In the data rows, the value 500 means zero.
Here are some numbered points:
[492 506 445 529 541 495 572 409 594 412 611 447 300 562 295 634 390 595 469
 479 462] 0
[506 527 501 481 504 451 566 530 615 535 506 495 430 496 384 510 425 535 507
 440 514] 1
[510 505 528 442 471 556 343 496 368 565 553 500 000 817 000 808 014 782 495
 505 556] 2
[493 497 639 468 461 404 504 468 438 470 540 446 523 563 310 588 287 544 506
 475 512] 3
[487 565 430 540 480 536 063 649 045 666 342 617 502 560 500 438 518 513 529
 517 525] 4
[487 548 645 429 492 436 392 471 378 511 421 496 464 473 571 478 602 517 498
 518 491] 5
[497 530 664 408 460 429 220 524 232 622 376 553 406 493 500 500 500 500 500
 500 500] 6
[480 538 622 430 503 455 402 497 353 530 431 417 766 359 755 432 550 320 485
 461 549] 7
[513 510 444 530 512 600 336 481 333 550 498 473 104 715 077 658 242 739 517
 545 490] 8
[539 467 384 540 521 617 292 525 245 635 555 453 369 604 382 500 546 647 519
 510 452] 9
[523 447 302 584 551 632 433 560 421 526 598 472 579 479 559 497 500 500 500
 500 500] 10
[461 597 643 360 403 311 208 487 145 652 370 561 537 426 637 434 358 312 526
 484 577] 11
[488 533 581 375 434 376 433 474 453 537 414 493 624 404 672 445 486 384 526
 442 515] 12
[476 513 576 489 395 394 360 471 355 579 496 477 138 700 161 649 142 624 491
 491 552] 13
[443 490 592 425 512 362 769 510 837 388 510 495 500 402 479 538 394 385 522
 435 511] 14
[485 527 600 429 490 443 366 481 368 558 519 482 052 717 069 672 083 614 493
 495 497] 15
[478 510 627 378 446 273 631 526 653 600 505 454 483 453 487 479 320 377 526
 414 588] 16
[507 453 449 522 530 532 711 588 705 433 496 576 517 476 503 507 581 529 519
 507 485] 17
[494 528 641 423 466 358 696 385 718 422 505 562 512 395 539 494 387 348 506
 424 539] 18
[514 473 462 558 502 568 357 493 392 549 584 487 000 813 000 787 213 792 493
 523 496] 19
[506 513 517 511 499 492 246 533 270 586 425 503 406 576 360 578 453 567 515
 486 509] 20
[521 496 454 502 506 565 291 509 248 615 510 474 410 572 419 500 532 601 513
 507 467] 21
[486 488 543 450 483 450 412 445 449 510 530 474 357 532 500 505 539 539 501
 509 482] 22
[477 557 590 430 474 368 528 489 569 433 458 548 680 379 695 431 527 408 518
 450 546] 23
[467 514 483 519 517 487 646 541 702 395 539 518 775 411 783 407 633 449 494
 459 485] 24
[546 456 420 557 588 555 785 574 813 339 406 535 731 424 724 392 678 508 487
 503 478] 25
[479 479 509 473 472 436 776 486 800 372 531 425 605 441 597 462 495 500 500
 500 500] 26
[493 520 596 409 499 341 627 404 739 475 488 519 440 474 437 505 386 364 469
 489 551] 27
[444 480 587 450 426 346 819 496 807 328 537 384 611 414 641 445 493 500 500
 500 500] 28
[524 458 406 545 560 618 538 514 625 467 502 489 558 461 550 477 678 495 484
 529 476] 29
[522 440 366 610 565 655 515 417 498 473 646 446 288 601 253 652 566 694 478
 544 470] 30
[527 487 539 462 501 541 300 507 272 612 444 505 469 575 498 507 500 500 500
 500 500] 31
[538 460 402 546 575 560 894 501 826 306 568 546 642 442 657 473 658 484 479
 534 438] 32
[517 470 588 497 495 497 449 507 376 503 494 473 701 533 492 500 500 500 500
 500 500] 33
[489 532 523 515 495 502 409 480 345 538 505 457 719 391 731 428 621 435 491
 513 477] 34
[546 468 427 533 511 535 509 471 498 500 624 389 297 556 285 601 487 597 495
 503 531] 35
[545 416 231 610 610 683 524 523 594 482 632 435 358 610 290 556 680 705 469
 510 407] 36
[461 494 424 520 497 471 649 507 752 348 562 507 564 428 609 489 528 434 501
 539 481] 37
[548 516 336 602 558 647 328 591 349 555 447 579 604 467 626 489 738 533 472
 546 458] 38
[516 475 294 633 585 746 660 428 685 376 689 365 706 457 657 500 500 500 500
 500 500] 39
[511 532 457 491 517 489 243 583 272 619 389 508 283 610 292 566 448 580 503
 495 498] 40
[488 469 507 484 492 493 594 516 650 503 545 470 453 505 436 518 484 504 519
 507 485] 41
[526 462 504 503 514 495 523 458 468 457 570 398 700 448 717 447 624 451 475
 511 513] 42
[490 539 639 433 469 430 386 482 397 548 453 514 428 500 545 492 592 534 488
 524 493] 43
[486 498 484 548 521 571 408 511 375 530 473 473 861 360 847 396 753 402 502
 492 482] 44
[499 489 571 426 475 364 593 512 598 557 533 432 524 469 540 480 427 427 502
 450 556] 45
[486 542 683 362 395 312 181 564 141 645 310 554 566 416 643 455 371 344 567
 450 586] 46
[469 525 440 527 478 548 316 497 378 613 477 532 292 601 253 561 491 618 490
 542 500] 47
[513 493 530 523 456 487 530 382 543 483 587 425 177 640 192 627 259 585 497
 461 473] 48
New points follow, each followed by the number of its nearest point above by angle, seen from the average point of the numbered points.
[498 501 615 486 459 381 609 389 669 405 525 392 412 549 408 541 307 488 514
 492 508] 27
[464 516 606 436 517 451 480 484 424 486 450 384 877 307 848 407 588 277 492
 448 543] 7
[508 453 293 583 586 721 551 594 617 564 609 519 453 500 354 490 696 641 503
 579 383] 36
[508 547 669 414 449 318 800 320 824 370 512 591 489 385 511 512 326 304 519
 403 530] 18
[490 503 502 515 516 528 508 533 518 518 482 520 794 378 781 402 692 406 507
 486 487] 44
[503 461 352 600 503 745 328 464 353 643 616 499 375 604 343 574 638 632 490
 547 449] 9
[408 508 642 408 497 307 806 474 848 326 497 483 464 384 431 566 332 352 542
 416 537] 14
[506 452 438 528 549 593 487 510 520 513 501 472 547 457 556 476 667 482 467
 543 508] 29
[477 541 659 386 441 354 706 368 613 393 514 383 707 386 738 389 523 308 517
 479 531] 23
[473 491 611 444 401 357 615 470 564 442 532 459 145 682 156 658 195 624 491
 491 552] 48
[525 470 473 516 529 518 533 448 506 438 587 398 517 530 553 531 544 541 460
 504 486] 39
[515 493 552 469 497 518 390 511 405 583 435 512 478 548 494 479 470 468 506
 466 515] 31
[476 520 490 496 466 413 615 501 635 445 476 495 613 449 703 471 590 411 509
 473 514] 24
[459 514 604 471 451 452 493 488 418 493 533 443 662 471 663 441 494 388 538
 411 503] 7
[499 463 275 674 594 703 673 586 700 388 530 489 684 432 680 435 855 554 469
 543 428] 29
[536 412 222 613 592 680 531 504 606 438 622 415 336 620 259 566 657 729 461
 503 413] 36
[519 455 491 505 524 497 783 607 696 321 413 644 518 418 524 499 540 526 499
 510 502] 17
[502 530 631 457 466 327 818 463 848 329 567 485 466 455 498 533 413 422 514
 468 558] 14
[511 470 616 497 488 453 524 505 422 461 521 456 818 500 500 500 500 500 500
 500 500] 33
[501 548 551 437 519 413 425 398 398 531 470 516 268 500 500 500 500 500 500
 500 500] 22
[510 478 391 563 550 633 602 420 634 399 633 394 578 484 608 500 500 500 500
 500 500] 39
[460 536 751 346 434 343 262 427 253 609 356 500 500 500 500 500 500 500 500
 500 500] 6
[477 565 778 345 440 308 261 481 274 594 359 544 329 500 500 500 500 500 500
 500 500] 6
